Some points:
44 4 -16 4 1 4 -14 -27 -5 14 14 8 -1 35 -13 5 7 19 55 -14 5 3 -1 40 -13 39 -20 23 59 2 -23 46 21 27 -21 12 8 -7 -44 23 -43 8 2
-38 24 -26 -8 -13 -18 -6 -19 31 39 41 -36 19 32 30 15 9 -26 58 49 -9 33 -24 -21 -13 -9 18 28 -17 1 42 5 0 14 7 2 24 -34 19 -35 0 -6 23
-18 27 38 -15 -20 -2 -23 -14 -9 -43 19 -50 10 -3 -31 12 -11 -3 -25 -2 -10 29 -41 5 -15 -9 -13 22 -25 -10 -23 -12 1 37 5 -39 12 26 -36 38 -21 -30 -32
19 4 17 37 19 48 33 5 5 16 27 -25 -36 -6 37 11 11 -7 -5 10 11 -39 -12 7 10 -1 -16 6 27 -7 56 -10 31 -8 -44 -30 -17 11 16 15 -30 -36 -22
7 25 15 -18 53 22 10 39 -23 20 -17 -3 45 -11 -6 -11 15 -13 61 -27 -19 -4 -6 -7 9 36 -26 32 -19 -13 3 -33 -37 -9 -9 15 -25 6 -1 12 35 19 -45
-5 0 -1 44 10 -14 33 14 -10 -25 -17 -31 40 -2 11 26 -8 -11 17 33 6 21 -5 -20 50 -39 -18 -29 61 54 -16 11 -6 -16 -2 33 -30 26 -11 2 -22 -4 12
-38 17 -17 37 -29 25 -28 26 11 29 24 -11 7 -46 7 -38 -3 24 -3 4 -6 -34 -23 14 22 12 21 -12 2 -23 -70 -2 9 18 1 28 3 -4 33 4 -23 19 -12
8 27 19 -43 19 31 6 20 -47 2 -22 -12 -24 22 -12 -18 -53 -42 1 43 14 -8 13 18 -40 16 9 -57 -6 41 -5 9 14 7 17 20 27 -17 33 7 -13 -5 -13
4 8 -26 35 -23 -23 28 77 16 19 -26 13 -23 31 -26 7 -24 17 8 -26 9 24 -10 -16 -53 -24 18 21 22 3 -13 -55 8 -19 -14 -31 29 -7 -1 3 -14 19 -4
13 8 5 24 -3 -20 -2 5 -30 -25 39 18 -16 0 23 13 39 3 9 -14 22 12 16 5 -18 19 36 -7 7 15 22 -51 13 56 20 52 -37 15 13 19 -5 -33 17
-53 3 -34 -10 7 28 -31 -44 14 -11 -10 -1 -56 -14 -13 -6 12 7 24 -16 21 19 35 9 19 -10 -17 10 13 59 -13 -27 -9 -4 -29 -17 -2 0 22 15 33 18 -20
11 -11 36 -14 6 8 -4 -1 17 -5 -4 -6 -4 -48 43 3 8 6 10 -15 -11 -10 24 29 -13 -46 -7 36 8 9 9 -14 26 -24 62 28 46 -19 -19 6 -12 33 -14
12 32 4 -5 30 -57 -19 -13 -15 -1 5 -37 -8 4 26 -62 -18 14 -40 -47 20 34 -11 -16 0 20 19 34 41 -6 18 46 1 -39 2 11 6 23 45 12 20 9 -11
-36 -48 -13 -22 38 3 1 5 -19 -44 -15 15 2 40 36 0 22 7 -20 -19 -20 -37 -38 -2 -43 -43 11 31 -5 15 -41 18 -35 -2 -21 22 -5 -8 11 -39 -24 -29 -13
-29 10 -12 -20 -23 10 -44 20 -34 -1 -1 47 37 32 -4 14 -49 3 -18 17 30 -33 -3 29 42 -31 26 40 24 -26 40 1 17 -3 4 -10 -32 -34 -19 27 25 9 -8
9 -46 1 -38 -3 9 -6 13 -12 38 -2 -18 -35 1 -19 9 35 7 -14 35 71 -12 17 -58 13 -15 -8 7 25 -50 -8 6 -43 24 16 17 25 21 -15 2 2 9 -19
15 -5 0 -46 -20 -21 18 -6 -11 13 -33 -33 7 -26 -11 69 39 -16 -5 -5 5 -25 -11 -6 3 24 35 23 -9 11 -45 3 62 -33 -12 -11 -20 -8 25 21 33 4 31
16 16 5 -14 -10 -26 23 -4 31 8 -8 45 -33 -62 -45 -24 -39 -8 16 23 -7 -26 -18 -11 -1 -2 1 44 -2 26 4 19 -19 5 5 24 -22 1 -2 -25 6 -79 16
6 0 -9 -26 21 -6 1 18 -18 44 24 27 -32 22 -7 -7 11 22 -30 3 -47 41 -5 13 38 -31 -57 -2 -23 -10 -18 -12 32 -10 1 24 -11 -4 6 23 -1 -7 38
-3 6 -18 28 20 -6 9 -9 0 -23 -35 11 23 9 10 5 12 34 -4 36 5 -9 21 22 13 23 16 1 -44 -15 6 -3 -21 -23 -26 20 85 21 6 57 3 -52 23
48 -17 -35 -19 -27 46 -43 9 -22 -39 27 -7 -4 -29 -24 -4 17 -18 16 -39 -28 18 -27 -3 22 -20 47 -38 -3 -13 26 10 -20 -39 -25 9 15 -5 -7 -20 -2 -10 9
19 34 19 -26 -32 -3 9 7 20 -11 5 47 28 8 32 -12 55 11 -20 -2 4 2 -3 -16 12 24 -24 -32 42 23 -7 -13 -14 11 9 -34 19 -48 7 -17 12 -26 -11
15 -5 -17 0 -27 4 -9 -31 -27 11 -39 35 -6 -18 51 -1 -21 -2 17 -8 22 37 -46 -33 -5 -7 0 -21 -49 -3 -5 -3 7 -22 4 -16 -12 9 -19 10 -36 2 -29
-38 37 15 -42 16 -3 33 -43 -8 -6 8 21 -7 -15 2 -1 -7 33 6 1 -20 -23 -5 -16 -29 -7 15 -39 19 -44 7 -19 -22 -23 -18 -16 -25 11 -16 10 -32 45 49
31 19 -12 19 -3 -24 21 -10 -16 19 2 0 16 -23 -17 26 11 5 8 3 -23 15 37 30 -10 -55 2 -17 2 -20 4 33 -44 25 18 -37 -9 -15 43 11 6 -6 -23
-34 -52 29 11 -54 -8 11 -5 -36 42 14 -6 -5 20 -18 -20 12 14 7 -16 -39 -21 -2 -4 1 21 -2 -5 -4 42 25 11 -13 -27 24 -12 4 18 -3 28 3 1 -8
22 -21 4 2 24 -10 45 -27 4 19 9 2 21 8 -6 -57 19 -8 -15 24 13 17 18 24 33 -2 64 8 -20 17 -12 -17 9 22 -22 -35 -10 -8 -35 -21 -10 22 -18
-31 -26 12 0 -26 12 15 -6 58 -14 -62 9 2 20 -23 -25 32 -56 -3 -11 -4 33 -4 25 -8 0 -2 -9 4 -50 21 22 16 9 1 29 -32 9 26 26 -9 10 0
7 3 -20 16 -32 3 6 -24 -50 -52 13 16 20 -7 -26 -35 -7 -42 -7 33 -12 -13 48 -27 -17 7 -45 37 0 -19 -6 -24 32 -9 -6 -5 20 26 24 -38 -11 17 7
4 -27 -57 -27 -1 1 17 -17 52 6 28 -10 23 4 2 23 -40 16 -29 -10 -27 -4 29 -19 -13 25 -5 -15 5 -3 5 -20 11 -8 21 31 -13 -5 -2 20 -10 -9 -66
9 -2 25 15 13 -49 -22 12 14 -16 8 46 -23 -9 1 34 -7 -54 -13 22 -44 -20 -9 -19 13 13 10 -15 -7 15 10 18 0 32 -43 9 40 17 0 11 2 63 -30
-20 -27 -14 -2 22 29 2 34 4 9 -2 2 53 -49 -7 -12 -5 22 -23 -30 23 6 6 -39 -34 -1 -21 1 -20 31 34 48 29 51 -18 -17 1 -10 1 24 3 18 52
-23 -41 -10 -30 0 -28 -1 16 -22 -3 -35 -37 -16 -23 37 4 -45 -22 2 -36 -23 13 15 22 40 36 -14 -15 12 -30 9 -26 -18 37 -5 -26 22 -14 -13 -41 -17 -26 33
36 8 5 -1 -46 -17 -29 16 28 -9 -15 -47 -12 -3 23 -22 1 18 -22 30 5 -18 20 24 -26 -1 -24 6 -35 14 6 -6 -55 -12 -35 18 -53 -18 -28 10 -2 36 30
7 -28 15 0 18 1 0 31 14 -48 -2 13 -19 -5 0 12 -3 87 26 61 -8 32 -2 15 2 31 11 -3 -6 -12 8 33 27 3 18 -39 -22 15 20 -43 24 18 -18
-15 -7 38 11 -3 -40 3 -16 -9 -11 13 -13 6 -6 -41 18 -11 16 0 -27 52 -3 -12 16 -4 -11 -40 -37 -36 -18 10 -4 16 -24 -44 39 12 -48 -4 -45 5 -7 -26
16 2 -6 0 23 -5 -23 -21 27 -2 -30 -16 19 21 -49 -6 1 35 3 -23 0 -44 -25 -9 30 -14 -2 -12 -3 20 26 -41 -1 16 46 -1 15 18 20 -15 -29 21 13
0 34 31 50 8 34 -27 -12 -11 30 -40 -3 -4 14 -3 20 18 24 -22 -5 -34 10 47 -37 -2 12 28 4 5 -6 3 11 13 4 3 9 -12 -22 -22 -50 -5 -26 -6
-15 11 2 -8 20 -22 -52 23 30 28 13 17 25 4 10 1 20 -32 8 1 22 -9 33 20 -20 -8 -7 -42 9 0 -14 7 24 -30 10 -41 -17 64 -27 -33 -5 -43 -3
-4 35 -7 0 -32 47 48 -5 13 20 24 18 4 20 12 48 -7 -6 -32 -26 26 16 -11 48 8 20 -4 20 -19 23 4 25 -29 8 12 18 16 59 -4 -63 16 28 15
-9 33 -27 14 0 -8 38 20 8 -45 12 -19 -46 42 14 -19 5 -16 25 -36 -1 -47 14 -31 26 -12 -8 -15 -47 -20 -18 44 17 11 37 -16 -14 -15 -31 13 32 5 3
1 -16 -18 41 13 14 1 -27 -9 6 -11 -11 -1 -9 3 -19 -8 -12 -18 25 -16 -2 -48 13 -38 -1 -11 -32 26 -19 -1 -23 7 6 16 6 12 1 -45 4 108 1 15
-2 -14 3 42 46 5 -8 -1 11 -6 33 15 -9 -10 -23 20 6 -45 -28 19 21 19 -5 5 1 41 5 17 -4 3 -15 5 -45 -45 49 -29 -12 -49 1 11 -33 11 27
30 -33 58 4 -2 26 -20 -26 36 9 24 6 13 33 14 2 -52 -5 18 -20 3 4 16 -25 7 -18 -1 5 -10 -8 -45 -17 -9 6 -15 -12 -11 5 35 21 39 -11 38
There is one direction along which these points spread out most. Take the direction at right angles to it along which they spread out most. Go by this last direction. For each point below, how far along it does it lie, from 0 to 99? 50 is the average, and the first point above lies past it. One standard deviation of the points above along it is 16.
-9 33 -27 14 0 -8 38 20 8 -45 12 -19 -46 42 14 -19 5 -16 25 -36 -1 -47 14 -31 26 -12 -8 -15 -47 -20 -18 44 17 11 37 -16 -14 -15 -31 13 32 5 3 54
7 3 -20 16 -32 3 6 -24 -50 -52 13 16 20 -7 -26 -35 -7 -42 -7 33 -12 -13 48 -27 -17 7 -45 37 0 -19 -6 -24 32 -9 -6 -5 20 26 24 -38 -11 17 7 16
9 -2 25 15 13 -49 -22 12 14 -16 8 46 -23 -9 1 34 -7 -54 -13 22 -44 -20 -9 -19 13 13 10 -15 -7 15 10 18 0 32 -43 9 40 17 0 11 2 63 -30 22
11 -11 36 -14 6 8 -4 -1 17 -5 -4 -6 -4 -48 43 3 8 6 10 -15 -11 -10 24 29 -13 -46 -7 36 8 9 9 -14 26 -24 62 28 46 -19 -19 6 -12 33 -14 60
31 19 -12 19 -3 -24 21 -10 -16 19 2 0 16 -23 -17 26 11 5 8 3 -23 15 37 30 -10 -55 2 -17 2 -20 4 33 -44 25 18 -37 -9 -15 43 11 6 -6 -23 51
-3 6 -18 28 20 -6 9 -9 0 -23 -35 11 23 9 10 5 12 34 -4 36 5 -9 21 22 13 23 16 1 -44 -15 6 -3 -21 -23 -26 20 85 21 6 57 3 -52 23 29
7 -28 15 0 18 1 0 31 14 -48 -2 13 -19 -5 0 12 -3 87 26 61 -8 32 -2 15 2 31 11 -3 -6 -12 8 33 27 3 18 -39 -22 15 20 -43 24 18 -18 54
15 -5 -17 0 -27 4 -9 -31 -27 11 -39 35 -6 -18 51 -1 -21 -2 17 -8 22 37 -46 -33 -5 -7 0 -21 -49 -3 -5 -3 7 -22 4 -16 -12 9 -19 10 -36 2 -29 37
-5 0 -1 44 10 -14 33 14 -10 -25 -17 -31 40 -2 11 26 -8 -11 17 33 6 21 -5 -20 50 -39 -18 -29 61 54 -16 11 -6 -16 -2 33 -30 26 -11 2 -22 -4 12 44
-4 35 -7 0 -32 47 48 -5 13 20 24 18 4 20 12 48 -7 -6 -32 -26 26 16 -11 48 8 20 -4 20 -19 23 4 25 -29 8 12 18 16 59 -4 -63 16 28 15 49
-29 10 -12 -20 -23 10 -44 20 -34 -1 -1 47 37 32 -4 14 -49 3 -18 17 30 -33 -3 29 42 -31 26 40 24 -26 40 1 17 -3 4 -10 -32 -34 -19 27 25 9 -8 74
6 0 -9 -26 21 -6 1 18 -18 44 24 27 -32 22 -7 -7 11 22 -30 3 -47 41 -5 13 38 -31 -57 -2 -23 -10 -18 -12 32 -10 1 24 -11 -4 6 23 -1 -7 38 67
